In the data rows, 500 means zero.
Every row has a hidden score from 0 to 30. What is each row's score? 15 is about the middle. The score is a weighted sum of the row's numbers plus the product of two more (or one squared), each taken from its middle value.
c(543, 620, 423, 384, 511, 586, 590, 492, 405, 517, 390, 547, 431, 416, 456, 622, 476, 596, 578, 461, 627, 393) 14
c(429, 481, 397, 549, 531, 461, 400, 627, 385, 482, 415, 586, 481, 606, 508, 394, 397, 599, 593, 600, 488, 570) 14
c(401, 413, 482, 718, 475, 532, 445, 449, 517, 586, 446, 486, 459, 386, 646, 448, 567, 569, 467, 514, 609, 353) 25
c(450, 446, 411, 538, 580, 445, 418, 605, 391, 458, 445, 569, 545, 608, 451, 383, 418, 612, 618, 549, 558, 490) 13
c(529, 381, 468, 433, 318, 477, 483, 578, 583, 545, 656, 567, 476, 532, 427, 463, 538, 490, 410, 610, 508, 443) 11
c(418, 687, 478, 468, 502, 596, 604, 574, 578, 498, 499, 358, 536, 390, 584, 381, 422, 408, 552, 551, 583, 423) 12
c(379, 450, 401, 606, 507, 467, 430, 563, 364, 556, 361, 544, 496, 560, 609, 442, 381, 575, 630, 589, 449, 603) 15
c(434, 655, 452, 433, 592, 561, 582, 571, 596, 488, 519, 455, 511, 362, 592, 376, 415, 370, 531, 523, 593, 480) 14
c(471, 695, 425, 435, 630, 568, 462, 506, 563, 523, 610, 433, 402, 389, 496, 481, 453, 504, 496, 371, 621, 587) 17
c(605, 392, 390, 550, 634, 455, 446, 372, 330, 548, 566, 415, 618, 398, 618, 576, 530, 418, 440, 509, 594, 466) 11
c(545, 383, 610, 460, 335, 439, 578, 571, 643, 537, 597, 518, 483, 514, 416, 431, 601, 496, 381, 528, 411, 484) 13
c(488, 589, 493, 395, 562, 591, 560, 533, 429, 510, 441, 527, 363, 447, 446, 590, 577, 558, 529, 371, 613, 483) 18
c(488, 379, 564, 490, 483, 479, 500, 638, 546, 538, 560, 354, 455, 459, 399, 607, 483, 495, 414, 584, 566, 489) 23
c(551, 365, 566, 470, 406, 474, 571, 605, 531, 493, 599, 428, 432, 433, 389, 549, 566, 489, 407, 568, 593, 482) 18
c(417, 466, 354, 650, 425, 509, 392, 388, 514, 564, 556, 535, 596, 623, 442, 630, 633, 428, 455, 468, 443, 431) 15
c(405, 486, 384, 674, 419, 488, 432, 430, 543, 539, 545, 419, 642, 578, 473, 650, 603, 408, 493, 445, 475, 412) 15
c(411, 499, 407, 592, 488, 472, 406, 601, 365, 541, 360, 550, 471, 573, 615, 433, 368, 558, 612, 567, 466, 626) 16
c(534, 507, 452, 472, 611, 435, 412, 566, 417, 562, 434, 419, 436, 600, 465, 557, 488, 533, 446, 469, 677, 499) 8
c(601, 455, 579, 462, 568, 426, 389, 340, 487, 495, 491, 661, 496, 473, 529, 341, 388, 512, 517, 570, 571, 622) 15
c(428, 425, 505, 399, 493, 631, 698, 539, 496, 397, 564, 493, 407, 478, 570, 456, 579, 343, 642, 468, 517, 526) 20
c(570, 652, 552, 445, 567, 417, 525, 451, 559, 555, 496, 303, 450, 621, 406, 487, 558, 422, 609, 441, 533, 451) 9
c(450, 441, 534, 419, 487, 657, 760, 449, 443, 376, 548, 546, 415, 453, 617, 463, 422, 461, 644, 571, 436, 461) 16
c(505, 423, 602, 486, 461, 493, 630, 491, 602, 548, 490, 593, 601, 537, 475, 379, 528, 366, 408, 495, 510, 366) 12
c(419, 613, 365, 387, 616, 594, 553, 550, 510, 541, 567, 345, 496, 459, 547, 463, 472, 428, 465, 439, 611, 610) 10
c(491, 407, 559, 483, 331, 426, 519, 557, 644, 515, 567, 534, 522, 519, 368, 447, 566, 534, 392, 600, 440, 526) 16
c(456, 584, 516, 617, 571, 452, 633, 402, 497, 492, 498, 342, 564, 584, 414, 610, 528, 628, 425, 474, 390, 355) 6
c(573, 473, 574, 469, 578, 427, 511, 411, 523, 415, 529, 493, 471, 371, 425, 351, 577, 605, 481, 585, 629, 531) 12
c(476, 502, 574, 559, 462, 519, 611, 602, 580, 493, 407, 449, 613, 400, 528, 478, 383, 429, 496, 487, 617, 384) 23
c(621, 422, 518, 625, 604, 436, 439, 444, 435, 522, 399, 593, 495, 447, 642, 551, 445, 448, 432, 545, 551, 316) 20
c(542, 437, 400, 695, 370, 570, 428, 402, 543, 569, 517, 391, 599, 666, 535, 580, 561, 451, 465, 470, 354, 344) 13
c(446, 428, 481, 432, 625, 659, 694, 439, 376, 427, 526, 439, 474, 499, 623, 370, 443, 494, 595, 580, 530, 435) 17
c(444, 668, 512, 396, 573, 564, 543, 483, 463, 563, 470, 556, 425, 404, 379, 523, 566, 483, 520, 476, 644, 445) 27
c(408, 687, 582, 416, 483, 440, 608, 499, 615, 526, 462, 494, 484, 527, 389, 582, 601, 461, 591, 470, 408, 380) 15
c(607, 582, 567, 513, 571, 461, 426, 410, 420, 493, 371, 646, 440, 504, 632, 352, 405, 428, 610, 447, 570, 593) 20
c(414, 350, 481, 432, 448, 644, 670, 514, 498, 374, 602, 571, 420, 495, 593, 451, 519, 362, 614, 482, 509, 581) 23
c(536, 441, 571, 403, 397, 452, 519, 609, 612, 531, 616, 531, 522, 527, 425, 412, 556, 449, 417, 599, 424, 405) 13
c(429, 412, 586, 409, 420, 441, 535, 584, 624, 561, 547, 481, 539, 610, 561, 413, 425, 471, 386, 595, 401, 524) 12
c(530, 560, 590, 438, 540, 456, 529, 396, 522, 462, 619, 497, 521, 343, 379, 365, 573, 591, 520, 552, 612, 449) 14
c(483, 498, 360, 670, 376, 523, 461, 400, 576, 563, 621, 363, 594, 632, 493, 572, 600, 407, 504, 431, 427, 381) 11
c(451, 421, 495, 431, 496, 624, 738, 425, 378, 512, 408, 498, 634, 450, 529, 394, 493, 600, 633, 565, 382, 421) 16
c(461, 675, 568, 391, 392, 455, 605, 512, 588, 540, 451, 589, 527, 470, 452, 643, 528, 405, 622, 460, 388, 367) 15
c(495, 495, 400, 569, 549, 466, 398, 609, 347, 506, 329, 598, 464, 584, 562, 462, 364, 573, 568, 527, 518, 598) 15
c(426, 496, 428, 590, 543, 475, 404, 606, 385, 512, 356, 559, 485, 587, 562, 426, 341, 585, 601, 562, 464, 603) 16
c(566, 535, 564, 390, 433, 473, 552, 524, 613, 428, 536, 593, 575, 359, 413, 446, 541, 541, 491, 496, 588, 376) 14
c(630, 549, 576, 435, 599, 438, 424, 461, 499, 457, 440, 552, 537, 420, 486, 320, 452, 564, 457, 480, 600, 639) 14
c(411, 516, 399, 611, 410, 506, 443, 386, 573, 538, 581, 451, 622, 582, 473, 636, 634, 380, 442, 479, 475, 396) 12
c(451, 442, 398, 615, 454, 527, 439, 376, 527, 553, 646, 536, 613, 571, 418, 621, 594, 394, 480, 409, 491, 392) 13
c(480, 645, 412, 441, 613, 616, 532, 561, 499, 485, 404, 341, 406, 525, 409, 501, 593, 532, 635, 406, 520, 536) 16
c(615, 584, 567, 389, 492, 433, 449, 444, 544, 414, 622, 565, 522, 375, 425, 368, 550, 540, 478, 594, 572, 462) 14
c(425, 459, 410, 582, 529, 464, 389, 597, 377, 504, 393, 509, 531, 606, 561, 408, 361, 597, 595, 608, 496, 557) 15
c(449, 532, 349, 647, 378, 503, 447, 405, 539, 577, 570, 408, 632, 615, 479, 650, 582, 410, 494, 459, 410, 393) 10
c(571, 523, 626, 511, 575, 452, 523, 393, 450, 435, 409, 491, 562, 363, 486, 330, 522, 599, 471, 491, 646, 598) 13
c(512, 712, 592, 459, 569, 461, 596, 477, 548, 550, 394, 369, 443, 565, 415, 502, 612, 392, 599, 405, 458, 486) 14
c(485, 451, 370, 553, 556, 453, 404, 599, 363, 482, 414, 604, 487, 608, 453, 403, 432, 584, 585, 582, 561, 533) 12
c(484, 431, 355, 682, 360, 519, 429, 350, 513, 577, 461, 457, 650, 615, 522, 663, 528, 429, 448, 536, 383, 469) 13
c(423, 566, 577, 527, 482, 516, 525, 409, 547, 469, 617, 413, 511, 416, 556, 451, 447, 543, 351, 398, 621, 707) 15
c(403, 684, 638, 400, 556, 415, 604, 525, 573, 531, 431, 489, 478, 535, 406, 569, 569, 442, 552, 455, 429, 443) 14
c(558, 433, 539, 431, 455, 641, 748, 482, 386, 466, 397, 582, 472, 405, 510, 437, 474, 505, 642, 617, 388, 430) 20
c(598, 507, 675, 374, 608, 516, 463, 399, 686, 440, 527, 415, 411, 538, 487, 566, 486, 557, 470, 426, 477, 426) 17
c(481, 452, 367, 603, 600, 468, 392, 647, 342, 538, 433, 603, 399, 565, 616, 535, 413, 487, 605, 453, 494, 497) 18
c(554, 489, 364, 573, 625, 486, 372, 585, 345, 505, 414, 586, 401, 597, 569, 533, 374, 473, 632, 484, 529, 503) 16
c(349, 521, 643, 540, 514, 516, 499, 423, 550, 436, 582, 447, 517, 453, 541, 465, 494, 500, 343, 450, 578, 703) 21
c(418, 688, 600, 425, 459, 419, 645, 517, 614, 544, 439, 523, 533, 497, 457, 591, 529, 414, 606, 394, 393, 423) 13
c(528, 661, 418, 385, 545, 597, 601, 509, 521, 515, 587, 548, 382, 350, 577, 573, 342, 425, 548, 427, 521, 546) 19
c(481, 572, 615, 421, 606, 517, 592, 509, 612, 424, 418, 485, 611, 453, 560, 428, 394, 503, 510, 431, 571, 378) 14
c(557, 501, 587, 404, 424, 499, 582, 568, 583, 424, 475, 600, 547, 386, 431, 497, 511, 517, 478, 480, 622, 367) 17
c(589, 396, 529, 471, 398, 433, 439, 568, 617, 534, 611, 601, 447, 516, 413, 477, 596, 402, 390, 563, 465, 474) 16
c(458, 535, 612, 606, 443, 425, 462, 412, 446, 521, 319, 602, 506, 574, 624, 407, 369, 584, 470, 497, 490, 661) 15
c(536, 620, 617, 453, 539, 500, 446, 425, 460, 427, 380, 567, 488, 561, 404, 494, 680, 469, 359, 562, 465, 549) 20
c(612, 386, 391, 610, 598, 474, 494, 498, 324, 520, 581, 552, 603, 354, 556, 533, 565, 325, 418, 534, 470, 481) 21
c(419, 359, 590, 462, 640, 495, 597, 439, 425, 513, 489, 495, 509, 490, 416, 450, 573, 593, 558, 415, 641, 469) 10
c(538, 358, 537, 486, 435, 450, 438, 587, 572, 500, 602, 441, 427, 459, 379, 579, 558, 550, 379, 520, 594, 568) 27
c(450, 581, 622, 459, 510, 520, 497, 394, 508, 456, 501, 569, 519, 461, 433, 459, 618, 513, 291, 449, 578, 655) 15
c(571, 417, 461, 586, 353, 483, 484, 571, 409, 576, 483, 618, 544, 640, 514, 352, 415, 443, 424, 542, 402, 624) 11
c(405, 513, 418, 621, 490, 486, 408, 581, 413, 532, 366, 478, 523, 569, 609, 398, 350, 574, 624, 611, 419, 586) 16
c(639, 467, 582, 465, 399, 433, 471, 654, 540, 498, 507, 402, 392, 462, 653, 557, 470, 535, 573, 569, 325, 372) 19
c(489, 699, 551, 435, 544, 425, 596, 452, 559, 531, 470, 384, 512, 574, 381, 527, 620, 409, 586, 433, 509, 407) 9
c(409, 487, 380, 611, 523, 494, 427, 531, 386, 491, 485, 503, 578, 668, 446, 349, 439, 626, 658, 518, 485, 494) 11
c(557, 362, 613, 377, 388, 433, 522, 537, 469, 504, 591, 443, 447, 518, 427, 578, 557, 577, 378, 510, 585, 578) 20
c(404, 474, 353, 614, 452, 507, 435, 381, 544, 537, 599, 472, 606, 577, 445, 656, 637, 433, 485, 451, 483, 397) 12
c(586, 360, 594, 436, 497, 460, 527, 510, 510, 429, 540, 479, 567, 378, 421, 385, 549, 597, 398, 608, 566, 537) 16
c(398, 521, 431, 588, 498, 481, 399, 641, 374, 528, 343, 533, 498, 569, 605, 435, 375, 566, 630, 537, 452, 599) 19
c(504, 591, 612, 494, 671, 486, 473, 421, 483, 472, 368, 414, 419, 417, 513, 489, 509, 570, 522, 439, 699, 527) 15
c(490, 708, 619, 439, 615, 458, 643, 439, 532, 540, 363, 388, 447, 554, 460, 509, 529, 415, 585, 387, 481, 539) 12
c(614, 497, 536, 440, 358, 519, 469, 556, 564, 547, 641, 344, 489, 492, 568, 578, 359, 632, 569, 483, 389, 338) 13
c(519, 389, 563, 458, 315, 436, 543, 622, 621, 548, 597, 516, 461, 518, 421, 433, 602, 522, 409, 518, 482, 471) 13
c(622, 386, 496, 596, 634, 509, 448, 405, 389, 508, 447, 348, 611, 401, 638, 565, 419, 443, 391, 574, 528, 522) 12
c(558, 492, 592, 373, 363, 543, 525, 520, 504, 449, 627, 545, 366, 410, 394, 649, 535, 595, 611, 508, 428, 453) 19
c(387, 514, 434, 584, 512, 502, 407, 612, 402, 509, 353, 500, 523, 583, 591, 410, 358, 576, 631, 579, 450, 579) 19
c(557, 671, 487, 398, 329, 526, 614, 492, 623, 545, 546, 526, 512, 558, 390, 402, 632, 478, 466, 455, 331, 495) 20
c(494, 434, 581, 396, 358, 447, 585, 646, 459, 510, 468, 611, 429, 542, 537, 503, 376, 584, 480, 593, 400, 559) 13
c(533, 494, 410, 630, 436, 564, 433, 431, 606, 544, 623, 354, 603, 630, 484, 531, 614, 405, 450, 399, 374, 389) 14
c(410, 446, 459, 628, 463, 453, 407, 612, 368, 549, 335, 485, 544, 547, 622, 415, 419, 604, 574, 572, 420, 613) 18
c(415, 396, 377, 634, 586, 501, 489, 408, 371, 538, 627, 587, 601, 387, 460, 597, 525, 415, 446, 460, 574, 558) 13
c(442, 585, 619, 513, 521, 520, 459, 475, 501, 454, 462, 501, 462, 528, 396, 442, 681, 429, 352, 536, 524, 629) 18
c(586, 514, 598, 401, 505, 452, 532, 474, 534, 383, 559, 609, 592, 351, 393, 393, 486, 582, 499, 550, 542, 486) 14
c(397, 560, 383, 549, 528, 483, 357, 575, 434, 464, 450, 516, 559, 626, 506, 346, 428, 617, 606, 609, 484, 507) 14
c(500, 487, 398, 572, 566, 475, 397, 607, 345, 513, 355, 593, 430, 590, 540, 482, 355, 544, 604, 544, 521, 571) 15
c(579, 397, 488, 425, 438, 462, 596, 584, 448, 515, 594, 436, 369, 498, 381, 598, 529, 510, 443, 589, 495, 584) 11
c(445, 497, 474, 666, 580, 516, 452, 395, 375, 526, 542, 620, 622, 379, 441, 608, 520, 401, 421, 423, 556, 537) 17
c(577, 373, 525, 410, 381, 423, 392, 665, 568, 527, 466, 611, 411, 592, 568, 525, 454, 528, 441, 493, 432, 576) 24
c(531, 502, 554, 431, 381, 457, 541, 551, 607, 451, 613, 595, 599, 370, 428, 480, 577, 532, 425, 502, 514, 357) 12
c(576, 535, 488, 456, 610, 467, 428, 386, 544, 419, 574, 629, 588, 486, 414, 574, 564, 512, 352, 372, 415, 605) 14
c(460, 385, 557, 486, 646, 543, 394, 380, 666, 557, 643, 501, 466, 424, 560, 481, 362, 535, 521, 408, 572, 487) 17
c(564, 478, 609, 397, 602, 475, 545, 419, 483, 416, 472, 455, 512, 334, 465, 427, 542, 564, 468, 520, 658, 614) 17
c(582, 705, 408, 371, 459, 621, 580, 539, 468, 466, 614, 596, 440, 356, 570, 548, 359, 481, 551, 384, 437, 567) 20
c(448, 464, 422, 563, 562, 450, 400, 607, 365, 497, 369, 581, 475, 597, 574, 452, 352, 552, 598, 578, 462, 605) 16
c(567, 518, 575, 404, 513, 447, 552, 463, 560, 446, 600, 473, 532, 352, 388, 366, 590, 567, 467, 556, 594, 485) 10
c(624, 425, 508, 375, 326, 479, 513, 599, 525, 540, 550, 513, 370, 500, 409, 539, 568, 602, 477, 510, 511, 499) 13
c(616, 473, 383, 556, 558, 476, 420, 618, 323, 486, 355, 477, 407, 542, 487, 540, 443, 557, 591, 525, 596, 538) 17
c(501, 479, 399, 645, 393, 525, 490, 544, 642, 538, 598, 353, 524, 620, 422, 558, 565, 351, 458, 478, 447, 430) 16
c(504, 654, 505, 400, 533, 590, 608, 595, 602, 477, 460, 541, 512, 344, 606, 464, 406, 319, 484, 476, 504, 503) 17
c(533, 515, 538, 453, 524, 499, 477, 437, 567, 418, 531, 559, 555, 469, 421, 490, 573, 583, 298, 390, 467, 709) 16
c(427, 481, 457, 600, 486, 444, 423, 612, 375, 526, 381, 542, 482, 597, 585, 419, 349, 586, 573, 606, 447, 577) 14
c(415, 538, 359, 666, 436, 465, 451, 384, 537, 537, 545, 418, 624, 598, 469, 622, 630, 435, 508, 438, 492, 392) 10
c(481, 387, 579, 495, 638, 522, 390, 448, 627, 462, 433, 601, 545, 549, 418, 396, 426, 451, 457, 552, 516, 612) 23
c(625, 522, 526, 416, 620, 472, 428, 447, 514, 404, 408, 602, 519, 577, 426, 553, 593, 504, 368, 450, 384, 611) 16
c(435, 501, 410, 619, 428, 455, 514, 353, 532, 537, 600, 585, 612, 568, 396, 591, 620, 370, 492, 463, 474, 412) 12
c(633, 496, 591, 439, 593, 506, 424, 415, 467, 423, 370, 646, 493, 597, 434, 528, 582, 430, 405, 539, 393, 552) 20
c(488, 350, 563, 535, 590, 548, 588, 498, 585, 559, 504, 459, 353, 315, 519, 471, 412, 476, 496, 618, 478, 597) 17
c(610, 607, 425, 505, 427, 621, 588, 518, 466, 471, 575, 585, 363, 358, 563, 588, 364, 575, 547, 359, 502, 474) 18
c(388, 511, 399, 583, 492, 477, 422, 602, 421, 529, 480, 522, 533, 643, 477, 350, 401, 594, 636, 565, 500, 474) 11
c(552, 537, 581, 430, 585, 507, 598, 546, 626, 366, 477, 547, 620, 393, 517, 392, 436, 503, 465, 446, 532, 410) 15
c(483, 450, 616, 462, 513, 467, 634, 382, 374, 522, 414, 538, 446, 406, 418, 645, 589, 577, 544, 493, 604, 453) 12
c(426, 549, 435, 590, 482, 448, 388, 653, 394, 516, 425, 535, 473, 602, 555, 385, 376, 559, 604, 615, 463, 524) 14
c(511, 419, 573, 422, 408, 443, 410, 632, 598, 545, 488, 507, 430, 625, 576, 458, 398, 645, 431, 545, 367, 528) 16
c(558, 452, 544, 429, 600, 534, 572, 601, 429, 520, 415, 335, 413, 534, 503, 571, 492, 544, 524, 388, 610, 471) 14
